In the rows, 128 means zero.
Families of rows that turns and mirrors carry onto each other, the same ones carrying the whole set onto itself: the rest of each named row's family, in list order:
4 families of 4 rows:
pona: [ 84 130 128 132 135 110 130 130 155 135 133 155 166  98 124 151]
fikeb: [ 97 155 176 143 112 151 118 108 131 143  93 117 108 100 119 150]
Kon: [ 97 140 147 117 126 150 118 103 139 142  83 150 155  93 116 130]
papap: [117 160 148 165 116 125 163 126 115  98 149 133 118 129 144  92]
Vela: [ 84 160 176 113  96 162 120 103 108 117 111 135 107 113 129 147]
suduv: [108 131 127 118 111 147 121 102 169 156 111 151 121  98 101 161]
potu: [123 135  91 163 108 136 137 148 132 130 141 154 124 118 112  92]
teg: [152 182 137 145 111 154 148 118 120 141 154 126  91 123 143 127]
Lenan: [123 128 104 128 122 116 150 118 141 112 144 170 122 153 127  95]
kiso: [107 153 178 118 117 133 147  85 149 132 117 120 127 113 145 166]
viv: [130 139 129 155 106 121 148 128 128 118 152 136  83 165 139 114]
Fol: [121 107 122 122 122 127 124 136 127  97 146 170 112 143  97 114]
lura: [121 163 183 170 113 145 136 129 149 124 136 153 109 114 123 168]
muv: [128 118 143 136 120 123 148 143 100 103 143 135 100 154 155 135]
Nulu: [ 95 159  93 108 132 128 143 107 136 123 156 149 131 104 118  99]
Suz: [106 136 134 100 103 160  94 119 118 148 105 141 149 110 119 139]

The rest of the family of Nulu: pona, teg, lura
The rest of the family of Lenan: fikeb, Kon, viv
The rest of the family of papap: suduv, potu, kiso

